Rows are one point carried round by a steady rotation, each followed by how many ticks it has turned.
The counts run from 0 to 116.
12 17 -2 42 -23 -17 -24 -27 25 -1 -38 -3 -40 -47 -28 -26 -8 -80 -18 27
 19 -7 12 13 32 -23 12 35 5 16 -26 9 37 9 -3 17 10 5 0 : 17
12 31 -11 50 -16 -20 -18 -37 36 10 -52 -2 -11 -61 -11 -36 -21 -46 -30 4
 20 9 -7 -12 -12 -34 40 25 -15 22 -15 -5 30 11 -4 18 1 -7 -12 : 14
-17 -11 16 22 -19 -6 -5 -9 16 -23 -16 -25 -36 -2 -74 9 -55 -34 5 12 31
 29 27 18 40 -33 -20 26 -2 34 -23 1 34 -5 4 10 -18 -20 31 : 22
9 27 -10 1 -41 -10 -9 20 34 14 -19 -5 -6 -30 19 5 -13 -76 30 -7 21 -37
 27 -12 30 -2 24 3 -39 -15 11 5 64 23 36 14 -11 -11 0 : 113
1 -10 -13 -16 -9 43 4 28 22 -6 2 36 14 -7 -20 31 -23 -3 57 29 29 -9 26
 -29 26 22 -22 49 19 25 27 -20 -20 26 -12 -23 8 35 50 : 61
-3 69 13 19 -3 9 5 -53 -4 30 -16 -1 -7 -49 -5 45 1 24 -34 23 -4 -1 43
 -16 26 -16 -3 -18 -19 30 -29 3 -19 7 2 -6 -46 29 4 : 81
19 45 5 -3 -12 -13 27 8 11 2 -20 12 18 -33 -34 30 -19 -1 -46 26 12 -40 0
 -5 41 23 -13 -15 12 -2 -17 -42 -22 84 23 5 11 15 25 : 74
7 2 -14 -5 -15 31 -7 21 14 -12 13 50 7 -11 -17 11 2 -23 70 20 31 -9 35
 -31 40 22 -18 66 12 5 19 -14 -25 22 -12 -19 9 42 20 : 59
12 34 -14 5 -41 -12 -7 14 33 21 -20 -2 -3 -25 25 -3 -8 -75 33 -15 15 -28
 26 -10 20 3 26 7 -39 -22 1 4 57 29 39 15 -7 -16 -15 : 112
5 75 19 14 1 -3 20 -34 -5 24 -9 2 -10 -50 -16 36 -25 35 -35 19 8 -5 33
 -29 34 -12 -9 -24 -33 29 -22 -23 -18 22 -6 -14 -33 5 16 : 79
-5 31 0 51 -7 -33 16 18 -22 25 -2 8 11 23 -38 -19 -46 -8 13 22 4 -19 -26
 -5 10 9 -45 -3 -8 -21 16 23 -26 -26 58 -38 -11 -58 11 : 37
-29 14 27 16 -28 28 -26 -36 8 6 -21 30 4 -11 -88 -12 12 22 9 12 -31 -10
 41 -4 -22 47 -8 -14 -6 0 1 -2 14 -25 22 -10 -47 -11 -6 : 93
16 -1 -13 -17 -42 -5 -7 9 42 43 19 35 -10 -55 -3 -18 -48 -50 7 -17 8 -4
 36 -26 -53 18 7 6 -6 -28 -34 -1 2 36 23 -20 -17 11 -7 : 3
-16 -7 -2 42 -12 13 -8 -39 -4 -8 -26 -5 -31 20 -55 16 -68 -13 26 5 27 49
 16 7 11 -37 -26 14 -25 45 -17 16 10 -21 18 4 -30 -17 7 : 25
-18 13 -25 42 0 -14 -5 12 14 2 -29 9 39 -21 -25 -9 42 24 40 -15 17 9 25
 -25 34 -5 32 81 12 -7 51 -11 -15 -7 11 -20 -14 -2 -6 : 53
-23 -10 -6 53 -24 9 -9 -3 -7 -10 -31 7 25 26 -28 15 -37 -57 7 24 15 10
 -26 43 -7 -5 -37 -4 23 -1 -5 41 -25 -14 68 16 -3 14 -13 : 31
-22 16 -21 45 9 -19 -3 12 15 5 -33 5 43 -19 -18 -2 34 31 41 -7 7 -2 19
 -22 39 -11 31 70 18 -7 57 -9 -5 -12 18 -25 -14 -8 6 : 52
9 -3 -9 -15 -18 -3 4 -1 60 33 -8 12 6 -41 18 -8 -73 -48 3 17 -16 -29 14
 -26 -28 -7 14 -10 2 -5 -8 -7 51 35 12 -7 -23 1 49 : 7
13 41 -15 9 -41 -17 -5 5 33 27 -24 -1 -3 -23 17 -8 -5 -68 31 -30 16 -19
 27 -10 5 9 31 14 -37 -24 -8 3 52 30 41 7 -7 -23 -30 : 111
3 4 -26 -1 4 36 16 13 28 5 -34 28 28 -2 -15 26 -46 42 21 -1 34 19 -2 -30
 -26 13 -5 32 13 52 12 -30 -50 43 2 -25 6 17 29 : 65
-2 34 -8 36 -5 -22 26 10 -24 56 -1 -4 14 7 -21 -12 -19 -5 11 31 -1 -6
 -10 -6 8 0 -47 22 -23 -31 16 28 -28 -21 57 -41 -30 -53 8 : 39
-21 32 1 -2 -21 1 -4 19 51 40 -54 -15 14 0 5 12 -29 -3 0 -13 -14 -4 17
 -1 -51 40 27 9 14 4 -4 15 42 -1 45 -30 5 -64 10 : 105
-40 38 37 14 -16 -12 -9 -29 22 -29 -10 11 28 -27 -29 27 5 -4 -20 -2 -22
 -13 53 15 23 -10 18 -25 48 27 -47 18 -19 0 14 18 -38 46 -8 : 86
-36 22 28 25 -19 4 -26 -36 10 -15 -18 36 3 -3 -81 -8 0 28 14 1 -38 -30
 44 -4 -1 36 5 -30 14 16 -10 -1 16 -23 16 -11 -39 -8 2 : 91
-18 51 12 9 1 -40 39 19 12 16 14 5 64 -4 46 8 -18 -34 38 21 -12 12 8 -10
 26 -36 -3 53 3 -26 1 32 -22 -15 35 -4 -24 -2 3 : 45
-18 -12 11 29 -20 -1 -2 -14 8 -20 -17 -19 -36 7 -71 8 -63 -21 9 4 31 39
 24 13 31 -35 -25 24 -12 38 -19 1 29 -11 7 9 -23 -25 24 : 23
-1 7 -10 9 -12 -12 4 -10 59 21 -45 -15 19 -54 1 -12 -59 -19 -27 12 -1 -6
 -6 -25 -35 -32 33 1 -4 15 12 -22 51 19 9 2 -27 -18 41 : 10
-21 11 8 54 -23 -31 4 26 -13 -15 -5 10 31 31 -39 -7 -57 -37 9 13 14 -11
 -33 21 6 6 -37 -16 22 -10 2 23 -29 -18 67 -7 8 -24 3 : 34
25 27 -37 19 3 21 16 -22 15 19 -49 46 16 -8 -1 10 -23 20 5 -2 22 1 -13
 -25 -23 23 0 21 7 44 -10 -19 -60 66 16 -13 23 31 -12 : 68
1 15 -19 24 -15 1 -9 14 7 -10 2 37 19 -24 -30 -8 31 -11 62 -9 34 12 32
 -31 33 9 6 82 -1 -12 22 -17 -31 13 -3 -9 -4 28 -22 : 56
-16 52 17 16 -9 18 -1 -49 8 13 -22 -5 8 -46 -3 47 17 5 -39 21 -11 1 54 2
 19 -18 4 -15 8 31 -37 22 -25 3 9 6 -47 48 -5 : 83
0 -1 7 29 -27 -11 -18 -12 25 -13 -27 -18 -39 -30 -52 -9 -18 -75 -14 30
 25 -3 26 24 47 -23 -7 33 12 16 -26 9 43 7 0 15 3 -1 24 : 19
-24 43 50 -21 -42 27 -10 10 25 3 4 38 23 -12 -11 4 -28 -46 29 21 -13 14
 23 -6 -58 52 -15 1 -2 -9 -36 23 13 -27 10 -3 -4 -7 -10 : 99
-8 43 2 10 -7 -25 44 16 2 41 16 -7 53 -8 29 4 -3 -32 22 27 -2 22 6 -6 11
 -29 -24 56 -12 -38 0 34 -34 -10 46 -5 -38 -12 -2 : 43
-4 12 -4 2 -36 -3 -8 39 38 6 -14 -24 0 -37 8 12 -19 -62 22 3 34 -31 27
 -10 36 -17 20 -2 -40 7 30 1 62 7 23 8 -19 -9 26 : 115
11 15 -32 7 4 33 19 0 24 10 -40 33 24 -5 -12 21 -40 39 13 -7 33 17 -8
 -31 -29 15 -1 29 10 52 5 -26 -55 50 8 -23 9 19 11 : 66
1 75 18 17 -1 3 13 -44 -7 31 -15 1 -11 -50 -9 40 -13 32 -35 23 1 -4 39
 -26 29 -15 -7 -21 -31 33 -24 -9 -18 16 -3 -10 -42 16 6 : 80
-9 9 -1 4 -33 -2 -8 47 41 2 -18 -32 0 -37 2 13 -28 -51 18 1 44 -23 27
 -14 33 -25 25 -1 -37 21 33 2 55 -1 20 2 -22 -11 34 : 116
-30 22 -20 42 16 -23 1 9 20 2 -34 4 45 -14 -6 1 27 28 42 -3 -6 -12 17
 -22 45 -15 34 62 26 -2 58 -2 4 -14 16 -31 -13 -14 17 : 51
-9 -13 -14 1 -36 8 -30 22 33 52 -3 21 -14 -57 -30 -5 -21 -6 -9 -26 16 6
 40 -19 -58 41 13 6 2 -26 -3 -4 -9 17 37 -45 -15 -2 -13 : 0
-24 40 47 -18 -46 33 -14 6 22 6 3 36 29 -16 -26 -1 -19 -42 21 19 -9 19
 24 -2 -60 51 -16 3 -10 -12 -31 17 5 -26 13 4 -17 -2 -17 : 98
30 35 -27 11 -9 9 18 -19 12 18 -40 37 13 -18 -8 16 -4 -9 -27 25 9 -35
 -14 -4 14 31 -11 5 21 8 -19 -22 -44 84 30 0 26 39 -3 : 71
7 -4 -16 -12 -43 -4 -14 14 40 46 16 28 -10 -55 -11 -18 -36 -37 2 -22 11
 4 38 -23 -57 26 10 7 -1 -33 -26 -1 -3 30 31 -27 -17 10 -16 : 2
6 44 -19 11 -43 -20 -2 4 36 32 -38 -5 4 -20 11 -10 -9 -38 16 -45 10 0 23
 -8 -26 19 38 20 -26 -24 -13 4 39 28 47 -5 -4 -43 -39 : 109
4 20 -4 -1 -39 -4 -10 33 37 10 -16 -15 -5 -34 13 10 -16 -75 26 0 28 -38
 28 -12 38 -9 23 1 -35 -6 22 5 66 16 27 12 -15 -9 16 : 114
-38 31 38 24 -16 -18 -19 -30 19 -37 -12 31 14 -7 -65 2 -14 18 7 -10 -39
 -29 50 -1 17 17 15 -36 37 28 -30 3 5 -15 13 0 -34 11 1 : 89
-26 20 34 -1 -44 40 -22 -18 9 13 -15 27 19 -20 -74 -10 14 -1 7 14 -18 13
 36 1 -49 53 -19 1 -18 -16 -10 3 4 -25 20 -1 -45 -4 -19 : 95
-40 32 41 19 -17 -19 -14 -26 22 -42 -7 24 21 -11 -52 8 -12 9 1 -10 -31
 -26 50 3 19 6 19 -39 46 28 -38 10 -4 -9 14 8 -30 24 -1 : 88
17 1 -11 -20 -32 -7 1 2 51 40 15 30 -4 -42 17 -17 -65 -59 13 2 -9 -22 28
 -31 -36 7 5 -4 -1 -21 -27 -4 27 41 18 -13 -18 11 24 : 5
-20 49 9 16 7 -43 32 18 15 3 11 11 62 0 50 10 -19 -27 48 19 -17 5 8 -14
 36 -35 4 50 16 -18 6 28 -14 -16 27 -7 -16 -3 9 : 46
27 36 -18 3 -11 2 22 -7 12 14 -35 28 16 -24 -14 20 -6 -15 -33 29 8 -41
 -13 -2 24 33 -11 -1 19 3 -18 -27 -35 89 32 3 23 35 6 : 72
-1 -11 -14 -18 -6 43 7 30 26 -5 -9 27 20 0 -20 33 -32 11 48 25 31 -2 23
 -28 14 23 -19 45 24 34 27 -22 -25 32 -9 -27 4 29 53 : 62
-19 -18 -16 56 -21 34 -15 -36 -13 3 -39 7 5 28 -24 19 -38 -44 17 26 16
 30 -16 35 -9 -15 -34 3 3 14 -8 43 -15 -17 57 13 -18 18 -14 : 29
4 -2 -10 -12 -12 -5 6 -3 60 33 -22 1 12 -43 13 -7 -69 -35 -10 18 -11 -25
 6 -25 -29 -18 21 -8 3 5 3 -13 56 31 14 -4 -24 -6 54 : 8
-32 20 26 22 -20 11 -27 -37 8 -6 -22 33 7 -7 -86 -11 5 27 15 6 -36 -20
 41 -6 -12 44 -3 -24 3 10 -4 -1 16 -24 19 -10 -46 -14 -2 : 92
-14 -14 14 22 -26 -9 -7 -2 19 -22 -19 -25 -34 -14 -69 6 -41 -48 -6 19 29
 17 32 21 46 -31 -16 29 5 29 -23 1 39 2 3 13 -10 -15 35 : 21
-29 32 -6 38 19 -36 13 10 22 -2 -20 11 51 -3 28 8 0 10 52 10 -22 -18 12
 -23 49 -24 30 49 30 -2 39 12 5 -20 22 -23 -9 -12 25 : 49
-25 41 21 -11 -18 15 -9 18 47 29 -34 6 14 2 15 16 -45 -21 18 11 -22 -10
 20 -1 -48 50 9 -1 21 4 -15 23 39 -18 28 -35 12 -48 23 : 103
-16 -6 -9 53 -11 23 -13 -45 -9 -1 -35 -1 -30 26 -42 17 -61 -18 29 10 20
 50 9 11 3 -34 -31 14 -25 40 -17 23 7 -23 28 6 -30 -7 -2 : 26
-3 35 -6 18 -8 -17 36 12 -15 61 6 -10 33 -3 0 -5 2 -16 9 33 0 13 0 -4 3
 -15 -42 44 -23 -39 9 37 -30 -18 54 -24 -41 -34 1 : 41
-30 26 -12 43 19 -33 7 8 23 3 -30 9 49 -7 14 7 13 21 46 6 -16 -15 12 -25
 48 -18 31 55 28 -1 51 5 7 -19 20 -29 -9 -13 23 : 50
-1 -5 -23 -8 3 41 15 21 31 1 -27 23 27 -1 -18 32 -40 37 28 9 37 16 7 -30
 -17 19 -10 37 17 51 22 -30 -40 39 0 -26 5 17 42 : 64
-6 42 -16 10 -36 -20 2 10 40 42 -45 -12 11 -14 4 -7 -11 -24 7 -44 8 5 21
 -5 -38 21 40 24 -17 -17 -17 5 36 23 51 -10 -4 -52 -32 : 108
-18 -8 6 37 -17 7 -6 -26 4 -14 -20 -12 -36 13 -66 13 -70 -15 20 3 30 46
 21 9 20 -38 -24 19 -20 42 -19 5 19 -15 13 4 -27 -22 19 : 24
-23 -5 -1 51 -26 -4 -7 9 -8 -18 -20 4 33 29 -33 8 -43 -52 6 20 17 4 -34
 39 -1 1 -36 -10 29 -5 -5 36 -27 -15 69 11 4 5 -8 : 32
-25 45 40 -20 -30 23 -9 20 40 12 -14 30 17 3 10 12 -50 -43 27 22 -22 -4
 18 -4 -50 56 -5 -3 14 3 -30 24 30 -22 18 -22 8 -24 11 : 101
-3 36 -7 43 -4 -28 19 12 -23 46 1 2 7 15 -30 -20 -33 -5 12 29 2 -13 -19
 -9 9 4 -46 10 -18 -25 18 24 -26 -24 59 -40 -21 -55 13 : 38
